Rotation paths and how fast each direction turns (degrees per step)
Each turn is a multiple of 5 degrees from 10 to 175, or 0.
Each row of a path follows its step; steps can be skipped.
Rotation 1:
step 0: [ 3.13  3.46  3.06 -3.53  0.59  1.67 -3.76 -0.95 -2.05  1.45  0.30  0.22
  1.40  0.87 -1.27 -2.70  1.00  1.26  1.07  0.42  2.64  2.95  5.01  2.57
 -1.59  2.93 -2.05  3.23 -2.67 -1.94]
step 1: [ 2.34  0.73  3.16 -2.14  0.71  2.23 -3.79  0.31 -1.08  0.47  1.00  0.23
  0.69 -5.48 -0.21  1.14 -0.75 -0.52  2.51 -0.45 -4.72  2.06  2.05  2.07
 -4.49  3.14 -0.91  0.97 -4.05  0.64]
step 2: [-0.07  0.38  3.88  0.52  4.11  0.37 -3.94  1.97 -1.86 -3.64  1.00 -5.57
  1.15 -4.61 -0.39 -0.66  0.28 -0.82 -0.51  1.28  0.16  1.32 -1.16  4.20
 -1.48  2.31 -1.55 -1.46 -1.90 -1.81]
step 3: [ 3.65  1.38  2.67  0.85 -1.01 -2.00 -0.65  1.21 -0.85 -3.00 -1.49 -2.49
  4.80 -4.04 -1.15 -2.04  0.59 -2.00 -3.07  0.17  2.42  3.68  0.99  0.32
 -5.10  2.59  0.41 -0.94  1.63 -0.17]
step 4: [ 2.82  0.37  0.56 -2.51 -2.46 -2.23 -2.24  3.61 -0.28 -2.32 -3.97  0.10
  1.64 -5.55  4.91  2.67  2.14 -1.67 -0.47 -2.80  0.88 -0.20  0.10  0.69
 -2.16  1.48 -0.75 -1.59  1.03 -2.30]
step 5: [ 1.62  3.33 -1.65 -0.94  0.56  0.94 -3.45  2.23  0.04  1.16 -2.27 -3.03
  5.75 -2.73  6.35 -0.93  1.26  0.42 -2.20  1.60  1.79 -1.47 -2.42 -0.88
  1.31  1.70 -0.56  0.62 -0.81 -2.33]
step 6: [ 2.05  3.58  0.57 -3.42 -1.70  1.02  0.62  4.12 -0.03  0.15 -1.49 -1.25
  1.24 -1.51  3.41 -3.88  3.21  0.17 -0.72  2.81  0.62  0.35 -1.17 -4.47
 -2.54  1.26 -4.14  2.38 -0.97  2.85]
step 7: [ 0.03  0.01 -1.76 -2.39 -3.07  1.52 -3.05  1.57 -1.70  0.94 -1.40 -2.54
 -2.66 -7.33  1.39 -1.26  2.13  0.18 -1.73  0.31 -1.01  1.55 -1.00 -2.35
  2.50 -1.44 -3.33  0.35 -2.18  4.13]
step 8: [ 2.48 -0.89  0.95  1.37 -0.66  0.65 -4.24  0.99 -0.13  0.96  0.87 -4.19
 -0.10 -2.43  1.48 -5.25  3.59  4.42 -0.67 -0.27  1.21  3.37  1.59 -0.27
  3.95 -2.41 -2.85  1.05  1.31  0.17]
step 9: [ 2.12 -0.36  1.27  0.13 -2.61  1.05 -1.22  0.12  1.77 -1.14  1.64  0.13
  3.24 -2.45  2.59 -0.79  3.97  2.36  1.47 -0.25 -2.32  5.77  3.45 -0.14
 -1.65 -4.35 -0.30  3.36  0.75  3.28]
Speeds:
[-0.78  1.51 -0.31 -0.17  0.17  0.30  0.99 -0.01 -0.85 -1.77 -0.20 -0.41
 -0.25  0.11 -1.43  0.21  0.57 -1.38 -0.41  0.32  1.35  0.53 -0.35 -0.21
  0.21 -0.21 -0.30 -0.20 -0.13  1.65] | 95
[ 0.28 -1.07 -0.57  0.07 -0.90  0.63 -0.42  0.54 -0.59 -0.05  1.27 -0.01
  0.71  0.33 -1.00  1.12 -0.82 -0.24  0.74  0.81  1.16 -1.58  1.11  0.56
 -0.35  1.33 -0.86 -0.16  0.17  0.16] | 10
[ 0.58 -1.33  0.67  0.70 -1.62 -0.37 -0.08 -0.29 -0.09 -1.03  0.05 -1.10
 -0.23 -0.79 -0.84 -0.87 -0.45  0.00 -0.30 -0.82  0.43 -0.07 -0.46  0.79
 -0.02 -1.41  0.53 -0.12  1.85 -0.10] | 70
[ 0.09 -0.58  0.13 -0.68  1.17 -0.15  1.44  0.68 -0.84 -0.79 -0.08 -1.09
  0.73  0.08  0.69  0.83 -0.66  0.27 -0.46 -0.59 -0.47  0.69  0.48  0.42
 -0.69  1.28  1.60 -1.36  0.62 -0.20] | 40
[ 2.48  0.48 -0.80  0.42  0.12 -0.17  1.28  0.35  0.48  0.68  0.66  0.17
 -0.56  0.07 -0.67 -0.05  0.70  0.17  0.88 -0.32  0.32  0.61 -0.47 -0.50
 -1.77  0.37  0.37  1.05  0.45  0.36] | 130
[ 0.50 -0.17  1.21 -0.32 -0.49 -0.88  0.63  0.24  0.45 -0.27 -1.18  0.33
  0.16 -0.61 -0.09  0.72 -0.13  0.58  0.92 -0.29 -0.39 -1.42  0.93 -0.38
 -0.66 -1.16  0.33 -0.72 -1.49  1.73] | 130
Rotation 2:
step 0: [ 1.14 -0.15 -4.06  3.41  0.00 -3.02 -1.79  1.36 -1.75  1.58  1.36 -2.74
  0.61 -0.43 -4.50  1.63  1.67  0.08 -1.90  2.41  1.13  0.81 -2.19  0.44
 -0.45 -0.61 -1.22  2.24 -2.90 -1.57]
step 1: [-1.84 -0.62  3.06 -0.31  1.97 -0.87 -2.27  2.61 -2.03 -1.79 -2.64  2.89
  0.70 -0.50 -1.05  1.22  5.31 -0.26 -1.38  0.25  3.69 -2.59 -0.91 -2.21
  0.05 -1.25  0.06  1.90  1.13  1.11]
step 2: [ 2.00  0.23 -2.83 -0.80 -2.64 -1.82 -2.02 -0.02  2.55  4.05 -0.36  0.79
 -0.44 -0.56 -1.45  0.17  0.65  3.16 -4.39  1.91  1.01 -1.54  1.24 -1.22
 -0.55  1.11 -0.56  3.77 -1.85  2.89]
step 3: [ 2.41 -2.18  2.16  0.38  4.33 -1.23 -0.56  1.90 -0.95 -1.52 -4.04 -0.58
  1.32  1.37 -0.84 -1.19  1.76  2.92 -1.56  2.19  0.18 -1.33 -2.65  3.83
  0.45 -0.58  2.41  1.54 -1.41  1.49]
step 4: [-0.54 -2.12 -0.08  1.23 -2.22  0.82 -2.06  0.56  1.61 -0.22  1.41 -3.16
 -3.24 -2.05 -4.27  1.49  2.96  2.82 -0.99  1.76  1.32  3.01 -2.09 -1.58
 -1.27 -0.84 -0.02  3.31  0.08  1.94]
step 5: [ 1.27 -1.80 -2.03  3.16  3.20 -0.23 -1.37  2.83  0.61 -0.76  1.05  3.13
  3.43  1.06 -0.97  2.96  2.87 -0.46 -0.97  2.16  1.77 -2.91 -2.72  0.39
  2.42 -0.29 -1.17  2.16 -0.75  0.13]
step 6: [-0.52 -0.32  1.00 -1.04 -0.31  0.09  1.17 -1.19  1.02  0.42 -1.37  1.46
 -2.23 -1.67 -3.42  0.42  2.84  2.55 -3.85 -0.50 -0.45 -3.84  0.49 -2.89
 -0.89 -2.02  1.59  2.99  2.42  3.90]
step 7: [ 3.33 -0.18 -3.45  1.22  1.58 -3.69 -0.86  2.27  0.56  2.27 -0.60 -0.24
 -1.10  2.54 -2.90  0.54 -0.92  4.28 -1.74  2.34  1.31 -0.66 -0.87  3.21
  2.67 -1.69  0.60  0.96 -0.97 -0.48]
step 8: [-1.09 -1.51  2.68  0.92  0.07  1.27 -2.25  1.87 -0.64 -0.98 -2.76  0.13
 -2.57 -1.84 -1.75 -0.31  2.94  0.96 -0.18  2.77  2.21 -1.38 -4.99  0.27
 -2.46 -2.65  2.86  0.96  2.46 -0.13]
step 9: [ 0.79 -0.27 -2.67  1.94 -1.87 -1.70 -1.48  2.35  2.02  2.34  2.60 -0.72
  0.86  1.91 -1.08  2.59  1.57  1.15 -1.85  2.53  0.17 -1.04 -2.07 -4.01
 -0.70 -2.54 -1.96  3.20 -3.29 -0.31]
Speeds:
[-0.37 -0.63 -1.09 -0.22 -0.74  0.32 -0.33 -1.54  0.04 -0.11  0.00 -0.86
 -0.29 -2.79 -0.36 -0.48 -0.39 -0.74 -0.95  0.74  0.40 -0.86 -0.22  0.20
 -0.48  0.39  0.54 -0.55  0.23  0.16] | 170
[-0.25 -1.10 -0.22  0.90  1.05  1.43  0.62 -0.36  1.84 -0.62  0.69  0.66
 -0.21 -0.49 -0.40  0.99 -0.06  1.35  0.11 -0.54 -0.49  0.28  0.19  0.90
  1.06  0.51  0.31 -0.17  0.55  1.04] | 35
[-0.89  0.87  0.01  0.08  0.10 -0.43 -0.73  0.37  0.13  1.63 -1.63  1.27
 -0.64 -0.49  0.08  0.50 -0.43  1.34 -0.40 -0.70  0.92 -0.37  1.13  0.58
 -0.22  0.27  0.86 -1.16 -0.27 -0.57] | 70
[-0.89  0.68 -0.44 -0.61  1.12 -1.75  0.09  0.10  1.39 -0.53  0.36  0.75
 -0.70  0.24  0.49 -1.80 -0.13 -0.35 -0.70  0.47 -0.47 -0.74  0.97 -0.01
  0.08  0.66 -0.54  0.77  0.89  0.57] | 85
[ 0.37  0.02 -0.16 -0.74 -1.21  0.47 -1.12  0.23  0.12 -0.30  0.56  0.85
 -0.30  0.28  0.32 -0.24  0.28 -0.13  0.78  0.56  2.50  0.68 -0.29  0.56
  1.04  0.51 -0.47 -0.05  1.80  0.00] | 110
[ 0.18  0.29 -0.17 -1.41  2.14  0.05 -0.87  0.43 -0.41 -1.00 -0.56 -0.30
  0.74 -0.74  1.36  0.84 -0.55 -0.10 -0.50  0.44  0.08  0.01 -0.53 -0.24
  1.61 -1.02  0.28 -0.52 -0.07 -0.37] | 160
[-0.49  0.16 -1.16 -0.77  0.67  0.16 -0.23  0.58  0.01  1.03  0.46 -0.09
  1.17  0.15 -0.58 -0.23  0.50 -0.83  1.82  0.15  0.02 -1.11 -0.08  2.17
 -0.26 -0.48  0.01 -0.17 -0.79  0.88] | 155
Rotation 3:
step 0: [-0.70  1.89 -1.58  0.09  0.61 -0.07 -0.75 -3.04  2.74 -1.56 -0.73  1.28
  0.01 -0.34 -4.47 -1.34  0.29  1.59  1.49  0.50 -1.65  2.00 -1.35  3.27
  2.32 -4.77  4.33  2.02 -2.56 -1.39]
step 1: [ 2.79  1.70  0.45  1.39 -0.42  0.60 -2.60  0.61  1.22  2.52  0.94 -0.67
 -5.39 -1.02 -4.83 -0.87  1.38  2.67  0.47  2.50 -0.18  2.56  2.75  0.87
 -0.86 -3.11  1.82  2.51 -0.19  0.29]
step 2: [ 0.77  0.24  1.16 -1.80 -0.66  4.66 -1.77  2.64  0.10 -1.26 -2.04 -0.39
 -1.83  0.51 -1.63 -1.62  2.63  4.78 -4.06  2.39 -2.37  3.16 -1.96  1.41
  0.54 -2.16  1.50  0.09  0.53 -0.49]
step 3: [-0.64 -0.06  0.28  0.32 -1.44  4.75  0.41 -0.56 -1.91 -0.25  0.84 -1.56
  1.60  0.32 -1.00 -1.88 -0.05  4.10  0.10 -1.02 -0.88  2.30  4.35  1.93
  3.16 -5.19  1.15 -0.14  2.81  1.54]
step 4: [ 1.78 -0.35  0.31  2.56  1.07  2.53  3.06  0.90 -4.08  2.43  0.20 -1.36
 -0.51 -0.15 -0.98 -0.35 -1.43  3.47  0.14 -0.20  1.08  3.09 -1.58  5.78
 -1.25 -3.41  0.81 -0.44 -2.32  1.56]
step 5: [ 1.27 -0.87  0.43  0.89 -1.17  0.36  3.11 -0.84 -1.12  0.09 -4.04 -0.77
 -0.87 -0.21 -3.16 -1.98 -1.76  3.50  2.54  1.27 -0.27  1.12 -1.46  2.75
  2.47 -3.64 -1.50  0.88 -0.33 -5.42]
step 6: [ 1.49  0.98 -1.28  0.93 -2.54  1.24  1.68  0.44  0.21  1.15 -1.17 -1.51
 -2.17  1.81 -2.36 -1.53 -2.12  3.69  1.18  2.87  4.83  4.45  2.55 -0.58
 -1.76 -0.57  1.34 -1.78  1.64 -3.07]
step 7: [ 0.28 -0.90 -2.65 -0.53 -0.58  3.11 -0.02 -1.12 -0.35  3.39 -4.64 -0.67
 -1.15  0.72  0.82 -0.94  0.24  6.60 -4.29  0.01  2.78 -0.51 -0.54  0.34
  0.50 -0.28  0.77 -2.36 -0.06 -1.64]
step 8: [-0.36 -0.55 -2.33 -0.17 -1.71  3.16 -0.77 -5.19 -0.30  0.27 -3.92 -0.24
  3.55  0.68 -1.55 -3.14 -1.30  0.36  0.32 -0.07  2.85 -0.05  1.08  2.09
  0.41 -3.46  3.83 -2.30 -0.14  0.49]
step 9: [ 3.11 -0.71 -2.08  1.79 -0.30 -1.51  1.15 -2.25 -1.38  5.46 -0.51 -0.27
 -1.19 -2.00 -3.09 -3.54 -0.04  0.45 -0.56  3.33  2.89 -1.15 -0.76  2.50
 -0.04 -2.49  2.61 -0.30 -0.69  2.72]
Speeds:
[ 0.30 -0.25  0.07 -0.46 -0.74  0.95 -0.79  0.51  0.65 -0.87  0.50  1.37
 -0.53  0.78  0.63  0.10  0.05  0.98 -1.71 -0.32  0.67 -0.10  0.67  0.10
 -0.30  0.82 -0.35 -0.45  2.14 -0.48] | 80
[ 0.28  0.82 -1.17 -0.82  1.39  0.26  0.22  0.01  0.80 -1.54  0.68 -0.18
 -0.47  0.19 -0.33  0.94  2.14 -0.21  0.73  0.22  0.03 -0.64  0.45  0.87
  0.12  0.43 -0.27  1.07 -0.06  0.67] | 20
[ 0.10 -0.75  0.73  0.00 -0.70  0.79 -0.79 -0.40 -0.18 -1.38  0.14 -1.22
  0.58  0.43 -0.10  0.51 -0.01 -1.18 -0.28  0.31  0.50  0.87  0.61  0.80
 -2.27  0.21  0.53 -0.06 -1.14 -0.69] | 170
[ 0.51 -0.44  1.71 -0.78  0.55 -0.79 -1.70  0.11 -0.09 -0.85  0.69 -0.38
  0.19 -1.46 -0.70 -0.24  0.15  0.29 -0.80  0.46 -0.18  0.25 -0.47 -0.20
  0.37 -1.15  0.27  0.17  0.58  1.72] | 40
[ 0.03 -0.79 -0.85 -1.11 -0.83  1.27 -0.16 -0.72 -1.65  0.50  0.42  1.00
  0.37 -0.68  1.49 -0.06  0.91 -0.27  0.90  1.14 -0.98 -0.14  0.03  0.01
 -0.42 -0.53 -0.03 -0.74  0.27  0.78] | 70
[-0.25  0.51 -0.06 -0.99 -0.26 -0.60 -0.86 -0.16  0.75  0.78  1.55  0.37
 -0.16  0.33  0.04 -1.23 -0.59 -0.43 -0.54 -0.03 -1.93 -0.68  0.54  0.74
  0.09  1.20  1.35  0.41 -0.92 -0.34] | 25
